Read these off the row that follows.
1) What is the entry just right of 143?
2) What is the entry just right of the largest entry?
[132 123 119 127 132 143 156 128 140 117 123 104 125 130 150 128]
1) 156
2) 128

B =
[[125 135 146 144 134]
 [116 141 129 156 106]
 [130 132 132 121 138]
 [114 144 118 145 110]
 [131 120 118 119 130]
 [113 146 129 141 111]
 [145 108 123 111 144]]
Counting starts at 1.
The entry at row 3, column 1 -> 130
The bottom-left entry: 145
Read off the entry directly below 138.
Answer: 110
Read off the entry in row 3 and column 3.
Answer: 132
Read off the entry in the top-right corner.
Answer: 134
Read off the minimum.
Answer: 106
The top entry of the column that holds the largest entry is 144
The entry in the bottom-right corner: 144
Read off the entry in row 2 and column 3.
Answer: 129
The top-left entry: 125
The entry at row 2, column 2: 141
The entry just left of the smallest entry -> 156
Read off the entry at row 1, column 2.
Answer: 135
Read off the bottom entry of the column that holds the largest entry.
Answer: 111

W = [144 126 120 125 120 110 147 136 110 135 115 120 129 120 103 128]
Read off the 2nd entry from the left.
126
Read off the fifth entry.
120
The largest entry: 147
The last entry is 128
Read off the entry just right of 115.
120

[[120 128 125 130 129 128]
 [114 107 122 101 138 115]
 [130 136 126 134 124 133]
 [120 113 120 101 134 119]]
Indices start at 1.
The entry in row 1 and column 3 is 125
Which number is the top-left entry? 120
Which number is the entry just left of 119? 134
Which number is the entry at row 2, column 1? 114
Which number is the bottom-left entry? 120
The entry directly below the largest entry: 124
Which number is the entry directly below 115? 133
The entry in row 1 and column 2 -> 128
The entry at row 3, column 1 is 130
